128 stands for zero in the data rows.
Some points, one per row:
array([63, 127, 148, 167, 173, 127, 118, 91, 143, 189, 114, 67, 126, 91, 113, 173, 131, 134,
       121, 197, 189, 151, 68, 155, 85, 204, 134, 157, 89])
array([83, 85, 115, 84, 181, 57, 127, 137, 197, 113, 77, 165, 119, 221, 179, 148, 71, 101,
       141, 46, 204, 143, 79, 146, 126, 106, 155, 86, 183])
array([152, 135, 120, 167, 146, 89, 143, 153, 131, 152, 119, 140, 129, 131, 147, 178, 132, 89,
       114, 125, 142, 133, 81, 122, 111, 149, 144, 97, 111])
array([131, 92, 144, 100, 110, 130, 114, 140, 133, 109, 133, 139, 169, 125, 131, 128, 122, 101,
       164, 136, 130, 122, 126, 145, 160, 120, 144, 148, 115])
array([113, 64, 193, 40, 83, 150, 61, 162, 137, 96, 161, 166, 184, 99, 105, 80, 137, 41,
       199, 133, 105, 118, 92, 170, 210, 144, 182, 158, 133])
array([141, 158, 95, 172, 143, 93, 130, 149, 152, 167, 103, 112, 124, 164, 154, 215, 135, 111,
       94, 135, 154, 146, 92, 112, 105, 128, 137, 101, 107])
array([114, 85, 142, 87, 145, 120, 112, 151, 137, 104, 139, 154, 183, 104, 114, 111, 131, 103,
       133, 151, 149, 115, 91, 129, 131, 100, 170, 138, 156])
array([115, 204, 118, 204, 234, 57, 95, 81, 150, 218, 141, 135, 119, 72, 100, 195, 107, 87,
       68, 204, 209, 157, 51, 103, 59, 143, 172, 50, 160])
array([131, 109, 119, 125, 104, 140, 211, 166, 74, 116, 116, 117, 187, 143, 153, 151, 178, 188,
       87, 122, 113, 101, 148, 92, 99, 92, 96, 184, 113])
array([120, 34, 145, 68, 39, 212, 160, 148, 83, 67, 110, 110, 189, 165, 129, 90, 165, 187,
       166, 103, 89, 82, 183, 140, 172, 95, 90, 225, 77])
12 more points follow, each with its number after it:
array([81, 178, 134, 215, 236, 63, 73, 114, 157, 234, 113, 134, 132, 100, 109, 219, 128, 56,
       66, 166, 232, 153, 4, 126, 58, 175, 184, 60, 166]) 0
array([157, 162, 132, 204, 116, 145, 111, 112, 84, 176, 136, 89, 158, 69, 88, 184, 168, 166,
       120, 216, 132, 107, 125, 92, 99, 145, 109, 154, 89]) 1
array([178, 182, 120, 166, 164, 69, 115, 153, 123, 176, 123, 141, 148, 116, 119, 206, 133, 76,
       100, 176, 152, 150, 71, 113, 114, 109, 173, 53, 150]) 2
array([140, 103, 99, 89, 155, 69, 140, 152, 165, 111, 84, 185, 152, 236, 178, 162, 88, 122,
       120, 73, 179, 119, 113, 112, 153, 59, 137, 115, 171]) 3
array([113, 106, 153, 105, 165, 129, 56, 78, 174, 153, 119, 185, 135, 152, 103, 100, 80, 98,
       160, 56, 190, 131, 143, 127, 144, 127, 148, 108, 203]) 4
array([141, 109, 120, 66, 104, 105, 156, 161, 131, 65, 133, 171, 123, 158, 149, 101, 111, 99,
       128, 99, 94, 126, 132, 143, 152, 94, 138, 127, 118]) 5
array([112, 72, 142, 62, 157, 104, 97, 110, 176, 92, 123, 174, 182, 175, 148, 129, 68, 140,
       170, 132, 175, 122, 118, 123, 164, 70, 151, 137, 177]) 6
array([185, 118, 170, 83, 36, 217, 104, 149, 61, 64, 200, 143, 159, 47, 75, 34, 173, 109,
       197, 133, 14, 103, 182, 140, 203, 126, 117, 156, 111]) 7
array([144, 170, 86, 231, 93, 194, 170, 106, 51, 170, 117, 59, 123, 84, 112, 169, 202, 219,
       86, 201, 98, 110, 175, 84, 79, 146, 68, 172, 74]) 8
array([124, 186, 79, 236, 197, 94, 172, 102, 110, 195, 72, 107, 99, 162, 143, 187, 137, 180,
       36, 112, 176, 141, 125, 76, 30, 131, 107, 87, 154]) 9
array([150, 148, 123, 133, 168, 93, 113, 148, 115, 135, 143, 172, 153, 120, 117, 131, 114, 87,
       112, 118, 143, 146, 111, 116, 123, 112, 154, 78, 181]) 10
array([173, 180, 114, 212, 132, 140, 118, 128, 108, 166, 135, 143, 112, 110, 98, 109, 138, 135,
       89, 60, 123, 124, 160, 93, 97, 130, 98, 76, 152]) 11
Which two of these numbered points are nearest to each point below, looking only along the 8 directions in which the first points spread most? Their numbers follow each, nearest first.
array([96, 140, 122, 94, 164, 77, 122, 119, 197, 119, 114, 146, 56, 182, 179, 113, 55, 88,
       125, 87, 143, 151, 106, 152, 127, 128, 140, 69, 162]) > 4 3
array([156, 186, 91, 239, 102, 192, 179, 106, 37, 165, 143, 64, 100, 50, 95, 121, 208, 235,
       58, 181, 68, 108, 203, 70, 55, 140, 64, 149, 81]) > 8 1
array([93, 81, 166, 46, 186, 92, 89, 134, 175, 106, 151, 187, 142, 135, 134, 77, 63, 78,
       136, 76, 169, 131, 91, 157, 149, 96, 174, 106, 213]) > 4 6
array([185, 141, 135, 128, 0, 255, 162, 179, 52, 64, 190, 96, 92, 32, 84, 41, 223, 160,
       166, 159, 0, 98, 233, 152, 183, 176, 80, 217, 8]) > 7 8
array([136, 162, 145, 212, 129, 180, 100, 91, 91, 188, 137, 72, 170, 69, 90, 180, 168, 168,
       139, 225, 157, 113, 137, 100, 115, 141, 108, 180, 103]) > 1 8
array([177, 228, 84, 171, 163, 81, 138, 108, 132, 151, 139, 148, 42, 117, 136, 134, 88, 110,
       86, 99, 101, 170, 145, 122, 91, 141, 127, 36, 142]) > 11 2
array([163, 200, 72, 255, 157, 103, 172, 137, 104, 196, 84, 99, 99, 149, 143, 218, 149, 173,
       38, 145, 154, 131, 127, 72, 46, 128, 94, 101, 101]) > 9 11
array([151, 116, 98, 155, 98, 157, 176, 159, 74, 125, 99, 113, 179, 140, 116, 154, 168, 204,
       102, 128, 111, 96, 172, 90, 119, 85, 88, 174, 106]) > 8 1
array([134, 196, 101, 252, 154, 120, 132, 100, 148, 237, 66, 70, 74, 168, 159, 232, 150, 161,
       82, 128, 182, 132, 111, 110, 88, 176, 86, 115, 69]) > 9 11
array([41, 122, 144, 161, 171, 134, 117, 89, 150, 194, 121, 90, 137, 76, 107, 145, 142, 128,
       122, 173, 197, 155, 77, 123, 79, 186, 141, 139, 131]) > 1 0
array([107, 70, 156, 90, 20, 203, 182, 149, 54, 72, 145, 77, 156, 74, 97, 73, 215, 170,
       153, 154, 32, 106, 171, 153, 155, 165, 103, 225, 42]) > 7 1
array([126, 124, 157, 123, 120, 135, 108, 175, 134, 139, 141, 138, 170, 65, 101, 119, 159, 46,
       132, 150, 133, 136, 73, 143, 144, 149, 174, 122, 136]) > 10 2
array([165, 216, 100, 200, 147, 88, 92, 99, 147, 185, 131, 144, 26, 107, 109, 126, 105, 86,
       86, 86, 113, 158, 114, 114, 94, 173, 131, 37, 145]) > 11 2
array([136, 117, 129, 87, 109, 148, 150, 141, 128, 91, 131, 141, 111, 145, 147, 85, 132, 135,
       137, 89, 96, 127, 147, 147, 132, 124, 131, 139, 124]) > 5 6
